Rotation paths and how fast each direction turns (degrees each step):
Each turn is a multiple of 5 degrees from 10 to 175, or 0.
Each row of a path follows its step; steps can be skipped.
path 1
step 1: [.07 .16 -.07 .12 .18 .05 -.17 -.15 -.22 -.02 .12 .02 .08 -.24 -.26 .04 -.12 .00 -.27 .15 -.02 -.05 -.12 .00 .19 .13 -.08 .12 -.01 .16 -.03 .12 -.01 -.03 -.11 -.08 -.08 -.05 .03 -.10 .00 .03 .00 .20 .00 -.14 .15 -.06 .11 -.16 .01 -.07 -.07 .00 -.04 .11 .03 .10 .23 .00 -.08 .17 .06 -.05 .01 -.02 -.01 .06 -.04 -.01 .20 .22 .03 .14 .00 .22 .03 .05 -.17 .16 -.02 .13 -.03 -.15 .09]
step 2: [.02 .06 .13 -.10 .22 .09 .18 -.29 .19 -.15 .05 -.02 .07 .03 .06 .03 .03 .03 .03 .12 .26 -.04 .04 -.06 .03 -.01 .02 .11 -.03 .10 .05 -.04 .09 .09 .03 .05 .24 -.18 .07 .11 .00 .03 .06 -.25 .18 -.21 .07 .07 .02 -.14 .30 -.06 -.03 .09 .03 -.05 -.19 .16 -.01 -.01 .16 .01 .05 .06 -.25 -.01 .20 .01 .03 .07 .03 .17 -.06 .01 -.01 .02 .12 -.05 .04 -.04 .02 -.21 .14 -.10 -.11]
step 3: [.09 .01 -.11 .10 -.03 .08 .02 -.13 -.13 -.03 .14 .17 .01 .04 .05 .00 -.09 -.08 -.18 .05 .07 .14 .18 .20 .01 -.18 -.08 .15 .03 .15 .13 .10 -.12 .04 .17 .03 -.05 .28 -.14 .15 -.10 .19 -.05 .01 -.05 .08 .04 .04 -.25 -.10 .05 .07 -.10 -.13 .02 -.14 -.01 .12 -.11 .06 -.01 .04 -.09 -.10 -.04 -.13 -.08 -.15 -.09 -.22 .09 .11 .33 -.04 .08 .01 .03 -.10 -.01 .09 .03 -.20 -.12 -.11 .13]
step 7: [-.06 .09 -.08 -.06 .03 -.26 -.21 .01 -.23 .04 .18 .17 .07 .03 .06 -.06 -.03 .05 .00 .08 .12 .24 -.01 .05 .06 .17 .05 .07 -.13 .00 -.15 .17 .03 -.17 .18 .04 .07 .03 .04 .01 -.05 -.06 -.21 -.04 -.11 -.04 .04 .01 -.01 .05 .10 .01 -.16 -.01 -.03 -.07 .08 -.01 -.03 -.29 .17 .28 .07 .20 .05 -.21 -.07 -.06 .22 .03 -.01 .16 .14 .09 .17 .16 .04 -.06 .01 -.13 -.07 .06 .07 .00 .04]
step 20: [.07 -.07 .07 -.09 .18 .05 .13 .01 .11 -.04 .17 .41 .21 -.05 -.25 -.02 .06 -.24 -.05 .18 -.10 -.07 .03 .17 .04 -.06 .04 .09 -.04 .00 .11 -.07 -.14 .03 .06 -.01 .15 -.05 -.09 -.02 -.04 .16 .09 -.10 -.06 -.05 .18 .20 -.05 .07 .02 .17 .07 -.12 -.05 .05 -.14 -.06 -.15 .01 .05 .02 .03 .12 -.05 .00 .02 .01 .00 -.18 .04 .12 .10 .01 -.16 .04 .19 -.12 .02 -.09 -.03 .06 .01 .09 -.33]
step 23: [.11 -.09 .16 -.02 .19 -.33 -.04 -.18 .00 .03 -.27 .11 -.07 -.05 -.04 .01 -.14 -.18 .08 .05 -.07 .05 -.09 -.02 .15 -.02 .00 .05 -.22 -.11 .05 -.03 .11 .04 -.06 -.12 .04 -.07 -.20 -.02 .15 .15 -.02 -.20 -.01 .01 .09 .06 .00 .14 -.17 -.02 .06 .00 -.20 .02 -.05 .11 -.18 .00 -.03 -.11 .13 .05 -.27 -.13 .01 .08 .02 -.10 -.11 .09 .12 .00 .08 -.06 .20 -.18 -.18 -.02 -.14 -.07 .13 .02 -.06]
step 33: [.12 .07 -.10 -.04 .03 -.11 .00 -.15 .00 .02 .16 -.09 .00 .00 -.05 .10 .05 -.16 -.10 .06 -.10 .03 .09 .04 .27 -.01 .04 .14 -.13 .11 .02 .03 -.08 .00 -.02 .12 .12 .01 -.22 .08 .12 .18 -.04 .18 .00 .21 .08 -.27 .03 .20 .08 .09 -.21 .06 -.11 .12 -.05 .03 .29 .00 -.04 .01 -.03 -.13 -.06 .09 .28 .05 .04 .11 .20 .00 -.13 .14 .13 .20 .04 .08 .17 -.04 .07 -.05 -.13 -.08 -.01]
step 35: [.10 .11 .09 -.02 .10 -.22 .11 -.15 .00 -.25 -.05 .25 .00 .22 -.03 .11 -.14 .07 -.08 -.11 .10 .11 .01 .04 .10 .00 .16 -.03 .09 -.01 -.07 -.04 -.02 .08 .01 .01 .07 .01 -.18 .12 -.12 .06 .10 .00 -.15 .03 .12 -.01 -.01 -.04 .04 .05 -.07 .16 -.10 -.03 -.25 .05 .12 -.09 -.05 .06 -.07 .09 .01 -.14 .18 -.18 -.03 -.26 .06 .01 .31 .16 .09 .02 .17 -.10 -.23 .10 .12 .15 .06 .01 .01]
Speeds:
[-.03 .01 .06 -.02 -.02 .03 .00 .03 .03 .02 -.01 .00 -.05 -.02 .00 .00 .01 .02 -.01 -.01 .00 .03 .04 -.04 .02 .04 .06 -.03 .01 .01 -.03 .01 .00 -.03 .01 .00 .01 .00 .01 -.01 .01 .02 -.01 .01 .03 -.04 .03 -.01 -.03 -.06 .01 .01 -.02 -.03 .01 -.06 -.03 -.05 -.01 .01 .05 .00 -.01 .03 -.01 -.03 -.03 .02 .01 .01 .01 .02 -.04 .04 .01 -.01 -.03 -.03 .02 -.03 .01 .01 .01 -.01 .00] -> 145
[-.07 -.03 -.01 -.02 .03 .00 .03 -.03 .00 .01 -.02 .00 -.02 .01 .03 .01 .02 .03 .00 -.02 .00 .01 -.04 -.01 .04 .00 .02 .01 .05 -.02 .01 -.01 .02 .01 .02 .04 -.02 -.01 .02 .02 -.01 .01 .03 .01 .03 -.03 -.02 -.01 .00 -.04 .01 -.08 .00 .03 -.01 -.02 .00 .02 .00 .01 .01 .02 -.06 -.01 .03 .02 .05 -.02 -.04 .00 .00 -.02 .03 -.03 -.02 .00 -.02 -.05 .00 .02 -.02 .01 -.02 .03 -.01] -> 110
[.02 .03 .04 .02 .02 .00 -.02 -.02 -.01 -.03 .00 .01 .01 .01 .01 -.03 .01 -.01 .01 .01 -.02 .01 -.04 -.03 -.04 .03 -.05 .00 -.03 .02 -.03 -.04 -.01 -.01 .00 -.01 .04 .02 .02 -.04 -.02 -.02 -.01 -.03 .00 -.03 .01 -.01 -.01 .01 .00 -.04 .01 -.01 .00 .00 .02 .00 .01 .04 .03 .08 -.02 .03 .03 .00 .00 .05 -.01 .02 .02 -.04 .02 -.01 .02 -.02 .01 .00 -.06 .00 -.01 .05 -.01 -.03 -.05] -> 120
[-.01 .00 .01 .01 .04 .04 .02 .05 .02 -.03 .05 .03 .02 -.04 -.02 .00 .01 .02 -.07 -.01 .05 .01 .00 .03 -.02 -.03 -.01 -.02 .00 .03 .01 -.04 -.02 -.03 -.04 .01 .01 .01 .00 -.02 -.05 .00 .03 .00 .00 -.01 -.04 -.01 .02 -.02 -.01 -.03 .05 .02 .02 -.01 -.02 .02 .01 .04 .01 -.01 .02 -.02 -.02 -.04 -.03 .01 -.02 .02 -.02 .04 .01 -.01 -.04 .01 .03 -.01 .01 .02 -.04 -.02 .01 -.03 .00] -> 40
[-.05 .05 .02 -.02 .01 -.02 .00 .01 -.03 .05 -.02 -.02 .01 .00 -.05 .01 .02 .00 .02 .03 .03 .02 .02 .00 -.01 -.01 -.05 .01 .05 -.02 .01 -.05 -.02 .02 .01 .01 .00 .03 .01 .00 .01 .04 -.04 -.03 .04 .03 .00 .01 .00 -.03 -.01 .02 -.01 -.01 .04 .03 -.01 .03 .01 .01 .04 -.03 .04 -.01 .01 .01 .06 -.02 -.04 .01 -.03 -.01 -.05 .02 .03 .04 .00 .00 .00 .00 .00 .02 .00 .00 -.04] -> 115
[.03 -.03 .03 .05 .02 .03 -.05 .00 .02 .00 -.01 .00 -.01 -.03 -.01 -.02 .01 -.02 .03 .01 -.03 .04 .02 .03 .03 -.03 .01 -.01 -.01 .03 .03 .00 -.03 .01 -.01 -.03 -.03 -.02 .01 .00 .02 -.03 -.01 -.05 -.03 .01 -.02 .00 .01 .01 .06 -.01 -.01 .02 .01 -.03 .00 .04 .00 .01 .02 -.03 -.03 .00 .03 -.02 .05 .03 .00 -.05 .05 .02 -.05 .02 .00 .02 -.03 .00 -.02 .03 -.03 -.01 .01 .03 .01] -> 35
[.01 .00 .01 .03 -.01 -.03 -.02 .05 .00 -.05 -.06 .00 -.01 -.05 .00 .04 -.03 -.02 .00 -.02 .02 .02 -.01 -.02 .02 -.01 .00 .05 .02 .03 .00 .01 .00 .02 -.04 -.06 -.02 .00 .00 -.01 .02 .02 .04 -.01 .05 -.02 -.01 .01 .02 .01 -.02 -.06 -.02 .01 -.01 .04 .01 -.03 .00 .02 -.01 -.02 .00 -.03 .03 .02 -.03 .02 .02 -.02 -.04 -.03 .01 .04 .00 .00 -.01 -.02 .01 -.04 .00 .00 .00 -.03 .00] -> 80
[.01 .04 -.03 .02 .04 -.01 .00 .01 .00 .02 -.04 -.01 .00 .01 -.01 .00 -.02 -.01 -.01 -.01 -.02 -.04 -.01 -.07 -.05 -.01 .01 -.04 .03 .03 -.03 .02 .00 -.01 -.02 .01 -.04 -.02 .00 .01 -.03 -.03 .02 .01 -.02 .00 .03 -.02 .05 -.06 -.01 .01 -.03 .00 -.06 .01 .02 .05 .01 .00 .00 -.02 -.01 .00 -.02 -.04 .01 -.01 -.02 -.01 -.03 .00 -.03 .04 -.01 -.05 .01 .01 -.03 .04 .02 .01 .03 .01 -.02] -> 85
